In the rows, 128 means zero.
One turn moves every row onto another: examples first, then more rows asked
paze: [141 138 140 143 139  69 143 135 116  82 117 132 138 143 148 165 168 165
 134 125 114 100 122 143 132 129 129 115 133 135 101  91 128 128 156 108]
bif: [146 190 115 139 119 152 109 129 129 146 144 162 155 140 139 148 128 163
 133 125 129 132  93 143 137  95 123 119 116  87 139 138 134 127 136 155]
Tigel: [120 128 163 136 130  79 161 156 110 102 121 137 136 142 151 165 157 145
 145 115 122 108 113 146 130 124 110 107 119 110  88 109 121 128 132  84]
Suf: [123 136 117 135  85 172 173 115 149 179 117 126 100 129 149 140 138  87
  94 137 105 154 133 156 118 102 141 145 160 117 112 127 125 118 154 134]
vina: [154  94 140 120 145  96 138 137 137 116 101 127 100 156 152  68 121 139
 108 120 100 104 143 136 158 123 164 156 123 117 134 112 164 105 127 144]
tir: [148 186 108 140 115 148 128 114 111 107 153 148 155 150 132 140 128 158
 126 136 142 153 119 155 146  86 122 131 112  93 130 123 113 115 132 156]
leb: [117 113 156 121 144 136 132 156 159 126 110 136 118 142 169 105 136 109
 113 156 104 121 121 145 111 113 146 184 139 131 179 166  95 121 145 126]
Niva: [142  87 116 128 162 144 101 137 103  90 136  91 135  94 112 104 159 132
 146  97 118 130 130 120 117 136 152 108 136 140  87 127 159 125 145 139]
Geg: [152  92 120 125 174 136 110 142 108  98 145 100 113 100 122  94 156 114
 148  86 125 126 123 141 117 115 164 127 167 150  97 110 156 137 153 136]
Mavem: [116 135 130 148 122  99 148 130 116  78 116 105 149 129 141 167 174 164
 135 134 118 107 122 124 140 148 134 109 119 125  90 106 129 119 146 114]
pazam: [121 135 140 126  98 169 180 130 152 176 117 125 109 118 126 140 129  93
 100 140 109 154 173 140 101 105 148 137 148 105 111 113 106 135 147 118]
bafev: [104 159 128 126  92 157 184 107 141 154 129 122 107 129 142 132 131  93
  91 134 125 165 167 151 109 108 133 149 155 138 129 120 108 124 143 138]
num: [149  88 122 128 158 146 104 143 107 123 141 130 108  98 119 103 133 107
 146  77 112 123  98 145 130 125 144 124 157 133  90 130 179 127 159 150]
lib: [101 144 129 119  77 173 162 110 147 145 114  98 107 119 125 127 143  99
 104 133 134 180 162 145 104 112 143 125 145 133 124 145 114 109 133 136]
dibe: [136 103 132 124 140  85 159 153 108 122  99 154 129 155 146  99 127 149
 121 136 121 116 123 155 153 140 142 171  92 114 141 118 132 114 110 174]
gub: [140 183 138 140 119 165 128 143 122 134 154 159 156 134 124 134 121 150
 137 120 138 147 121 143 126  79 129 113 104  71 130 131 118 125 119 136]
zib: [137  98 135  78 129 119 100 130 140 151 112 101 125 102 131 123 139 129
 128 112 126 170 165 126  66 138 118 110 124 174 131 147 137 126 127 119]
Tunar: [156 102 144 104 152 122  95 146 160 127 115 116 112 150 177  68 125 126
 114 136 109 116 137 135 130  99 161 166 131 124 162 147 136 114 132 113]
Mok: [134  92 127 114 176 146 128 145 110 106 140 111 100 102 106 105 132 104
 159  90 123 115 121 140 145 115 135 113 157 118  74 126 158 142 143 129]
gor: [129 127 138 152 121  79 146 154 105 124 112 136 141 137 170 167 174 140
 132 115 112  96 100 149 131 143 130 120 133 123  89 104 137 131 155 102]
Tazuk: [151 104 131  72 143 116 104 128 144 165 137 120 125 108 143 126 117 127
 129 109 135 176 150 138  70 124 113 140 138 179 146 137 124 140 128 126]
ger: [155 102 124  57 156 118 102 138 145 181 122 120 123 107 134 133 111 127
 145 125 136 148 162 133  92 126 109 122 120 142 121 132 125 158 123 111]
vupof: [125 179 116 130  95 155 125 112 134 109 138 123 155 137 124 155 134 169
 134 143 148 162 117 139 141 107 122 117 104  96 131 144 110 108 121 147]
Gakab: [145 113 119  67 129 107 101 131 146 195 117 134 119 111 165 133 121 120
 133 114 134 144 140 145  88 128 110 124 125 166 136 139 151 139 129 116]
limu: [102 133 135 134 146 136 157 163 119 123 113 159 131 137 144 100 135 118
 128 148 127 116 112 157 137 125 149 183 115 116 172 154 106 126 124 178]

bafev moves to paze
vina moves to leb
Where do these go?
vupof moves to Niva
Gakab moves to bif
Mok moves to pazam

One turn moves every row onto another: examples first, then more rows asked
zop: [125 142 170 121 137  74 127 115  34 116 160 139 171 138 160 129 103 145
 107]
Gad: [ 87 171 148  95 113  60 132 121  80 113 133 114 134 181 171 115 134 152
 142]
Varus: [100 134 203 123 109  70 115 104  83 100 142 141 152  84 123 116 134 196
 158]
sose: [ 97 166 172 102 103 116 143 120 100 128 190 102 147 185 139  96 138 202
 158]
tane: [ 85 128 144 120 127 112 105  70 104 145 187 116 122 138 107 106 160 145
 151]
seni: [ 72 124 192 113 144  73 113  78  49 142 145 100 155 140 170 137 115 142
 133]
bune: [105 145 151 107 110  83 130 101 128 130 198 162 168 172 167 102 114 194
 120]
Tota: [ 68  96 173 130 111 118 129  86 129 162 175 131 128 147 121 118 125 139
 136]
Pum: [130 131 193 107 141  96 113 124  58 101 145 124 188 137 129 153 112 167
 115]
liso: [119 129 181 159 120 137 104 105 128 116 133 136 153 122 144 122 141 139
 120]
Misu: [102 117 187 102 135  95  91 105 163 118 161  97 150 109 147  99 131 159
 138]
namib: [120 135 184 110 146  72 118  96  57 147 152 128 184 129 164 146 108 136
 118]
Buluk: [128  99 196 115 118  81 112  98  93 114 151 151 139  79 123 117 134 184
 149]
fonit: [104 120 213  86 123  75 100 131  96 134 159 135 151 107 180 111 130 215
 158]
ded: [ 65 106 160 109 134 129  76 113 107 137 181 137 122 161 131 122 150 141
 116]
maf: [105 148 152 118 103  86 138 105 120 137 192 155 167 175 168  99 109 201
 121]
zopo: [117 152 167  77 122  53 117 124 131 100 168  96 134 141 160  79 118 180
 134]
bafu: [106 105 210  94 145  73 100 128  77 105 154 123 108 130 191 119 132 195
 135]
Zanan: [ 87 141 142 123 123 107 108  62 101 148 182 125 117 142 113 105 154 148
 150]
fir: [106 168 169 137  93 123 134 133  91 122 119 139 157 155 169 137 130 166
 115]
ziv: [ 98 151 175 126  85 105 141 139  92 118 190 138 123 182 143  81 113 185
 108]
Revo: [133 153 188 126  96 111 123 125 143 114 153 120 157 108 157  98 114 191
 110]
repu: [113  99 204 105 162  70  86  98  77 109 160 111 112 136 170  98 133 177
 155]
tun: [ 84 126 157  69 138  68 116 115 117 129 144  87 113 145 144 118 136 133
 154]
femug: [ 67 115 166 114 137 138  79 117 107 128 185 135 127 169 136 122 144 145
 112]
verol: [102 138 143 122 125 103 125 112  82 131 117 133 119 155 146 144 143 114
 133]
peti: [ 91 176 138  91  96 104 114 120  90 154 187 146 133 148 156 115 123 197
 105]
Lisas: [ 98 152 179 133  88 113 147 133  97 114 195 132 122 173 134  79 111 175
 111]
rufu: [116  91 146 100 150 130 115 102 128 145 189 124 135 157 124 131 135 156
 138]
lis: [101 117 193 100 133  64  93 123  92 124 155 156 132  83 170 119 137 189
 155]
pedir: [ 65 106 174 123 105 113 136  81 137 159 180 133 135 139 123 118 122 144
 134]
gil: [104 106 199 110 125 116 128 126  58 116 142 126 174 118 121 161 119 152
 122]
Popaz: [113 135 199  96 131  68 138 120  47 145 160  91 111 131 173 104 104 172
 143]
bivu: [ 88 176 141  91  86  96 119 121  86 146 190 140 137 149 153 104 130 202
 108]
diza: [115 132 211 126 128 100 120 136  69  98 149 124 178 109 107 127 130 163
 159]
Dig: [120  96 150  88 149 129 118 110 128 136 191 126 126 165 122 130 137 161
 138]
bal: [108 133 214 138 109  92 122 122  72  93 156 148 195 119 137 111 134 179
 152]
Vunir: [103 164 164 102 104 115 142 125  99 124 195 103 157 181 144  97 134 211
 147]
Kobid: [109 114 223 116 143  76 129 117  61 130 158  95 110 140 183 106 125 150
 149]
Mumad: [106 132 207 118 126  61 142  75  54 142 144  98 141 138 175 126 108 152
 126]

Mumad moves to lis
Lisas moves to Zanan
Where do these go?
Revo moves to verol
Buluk moves to zop
tane moves to maf

One turn moves every row onto another: examples first, then more rows asked
Beb: [171 115 152 133 155  97 117  50 165 130 117 148 141 156]
Libe: [126 154 136 155 137  67  97  90 176 125  97 205 131 138]
nik: [145 120 140 116 149 105 162  88 195 126  98 164 168  98]
lolu: [147 135 139 157 161  98  83  88 173 108 101 203 133 160]
Kunuf: [131 143 123 118 109  89 137  79 143  74 102 194 130 131]
sef: [157 111 140 112 157 137 149  79 181  98 102 172 168 124]
netak: [173 119 143 137 146  78 127  60 179 148 113 153 121 134]
lin: [128 115 164 163 108  85 154 103 135 100  92 139 121 132]
fon: [146 146 127 151 140  83  96  87 185 118  93 210 119 137]
metun: [135 110 159 172 142 109 145 130 188 113  70 159 142 111]
Nupe: [114 177 138 128 171 116  94 108 175 143 123 181 110 125]
mivus: [152 148 143 127 178 100 108  83 170 152 123 110 134 118]
Zeded: [ 96 169 128 106 135 128 123  78 142 118 130 171 106 130]
mezaz: [150 106 144 168 147 110 136 135 185  93  72 166 132 116]
bolef: [161 110 129 111 151 110 165  90 185 110 104 164 154 101]
Difil: [101 183 143 106 122 128 122  79 143 111 119 168 108 128]
mifo: [111 160 123 132 184 112  91 110 177 139 125 173 118 126]
bil: [137 135 140 131 185  95 104  96 171 141 120 102 134 129]
Dapoz: [154 131 148 134 142  66 126  58 179 154 113 154 141 131]
gupus: [132 147 143 103 170 118 135 112 171 102 105 106 162 104]
kurit: [113 165 170 146 110 123 111  92 145 102  84 119 102 142]
kapoz: [129 133 130 119 134 114 130  83 136  70 115 201 145 146]
leve: [148 105 164 156 126 112 138  84 125  91 107 145 118 159]
Kun: [125 177 127 137 172 107  81 100 172 142 118 176 117 124]
gok: [140 149 150 127 184  97 108 100 169 151 130 115 126 124]
zabe: [105 184 127 112 128 122 115  83 134 104 121 175 115 123]
girol: [110 147 134 129 109  82 141  93 138  82 103 194 139 127]
tugo: [148 112 154 162 111  83 140  96 136  88  90 139 110 143]
Sudal: [137 145 136 109 164 134 139 107 175 105  95 113 163  95]
Gagit: [122 150 154 159 141 143 114 133 170  91  64 126 130 113]
ludo: [151 103 160 172 155 137 124 118 179  97  78 172 135 140]
bupel: [115 160 159 151 109 122 118  93 126 101  93 122  98 137]
rilo: [105 155 158 148 111 129 111  83 144 112  92 128  90 147]
tular: [106 150 148 148 134 143 107 119 181  85  58 131 131 125]
pul: [124 138 134 105 159 126 132 100 173  92  91 102 163 110]
teg: [117 157 156 144 144 133 109 133 179  84  63 123 141 118]

fon moves to Kunuf
sef moves to Beb
Where do these go?
teg moves to gupus
mifo moves to Zeded
lin moves to metun
bupel moves to Gagit

One turn moves every row onto another: examples first, then more rows asked
belo: [163 114  97 145 118 143 133 140 166 122 107  91  95 131 137 131 109 119
  93]
mor: [107 145 123 118 128 120 170 138 125 111 159 147  86 102 167 138 115 131
 112]
robu: [107  95 153 140 147 143  93 108 121 161 153 114 139 113 143  88  97 117
 134]
nidi: [129  96 160 130 156 104  81 133 119 125 119 138 143 123 102 100 132 114
 155]
tozef: [163 115  99 128 124 125 145 151 188 114 119 111  98 124 126 130 109 133
 113]
Bupo: [123 112  96 152 130 135  85 125 123 121 149 103 122 144  91 119 149  97
 155]
sizo: [135 156 132  98 123 122 132 121 108 106  95 151  91 129 159 146 141 153
 127]
Lud: [118 121 106 118 157 157 130  99 122  97 106 159 136 116  88 156 138 129
 130]
godig: [145 116 106 158 128 154 103 142 159 120 110  99 104 113 141 141 110 110
  78]
Nas: [130 119 157 175 129 101 128 127 113 134 169  90 139 120 140 108 141 115
 154]
Rufo: [124 105 108 137 141 178  95  97 128 132 139 139 122 148  95 145 156 135
 139]
veken: [140  82 173 108 148 147 135 122 141 144 145 145 137 141 117 130 144 141
 159]
dul: [137 143 135 135 113 117  80 128  99 122 116 129  81 140 147 113 159 144
 124]
Fipuz: [155 124 111 111 128 126 117 149 199 116 113 127 110 112 131 133 111 151
 126]
Rovi: [121  98 134 114 149 155 178 105 118 149 130 116 134 139 156 139  90 102
 134]
kepat: [115 134 114  96 141 166 162  84 136 106 124 125 144  91 120 135 110 139
 137]
kipi: [118 114 139 164 160 131 125 116 112 139 139 163 137 153 139 175 150 131
 148]
gobed: [128 163 113 117 109 101 126 122 102 119 115 106  85 123 172 102 113 131
 130]
zaruf: [137 126 120 123 137 136  87 152 191 113 115 136 119  96 134 141 111 143
 111]
ziti: [132 139 145 150 135  91 150 100 107 126 129  94 147 102 150  89 107 134
 151]
togat: [114 143 102 110 130 124 151 112 131  96 134  90 143  88 115 110 101 100
 153]
fub: [109 131 127 156 117 115 118 144 116 128 181 125  77 113 154 106 131 123
 108]
momi: [109 113 121 136 156 113 124 115  95 131 106 109 140 122 141 108  79  75
 130]
fedet: [142 100 141 105 156 116 165 130 115 113  96 139 136 148 115 149 125 100
 154]
Lasid: [136 125 119 141 133 154  75 139 169 120 105 116 116 100 144 143 111 129
  91]
gugi: [137 120 151 168 135 115  99 122 105 140 136 112 137 159 140 144 163 122
 164]
Sekiz: [120 133 127 138 165 120 147  89 107 131 100 165 144 136 149 157 116 150
 146]
Minod: [111 133 133 145 160 105 176  93 116 124 134 143 146  97 150 121  94 143
 135]
tud: [116 125 144 136 133 134 123 144 122 114 160 170  84 119 141 149 161 145
 107]
kavo: [120 127 105 130 114 144 116 111 137 132 167  69 129 119 123  97 120 106
 163]

togat moves to kavo
belo moves to godig
Where do these go?
veken moves to fedet
dul moves to tud
kipi moves to Sekiz

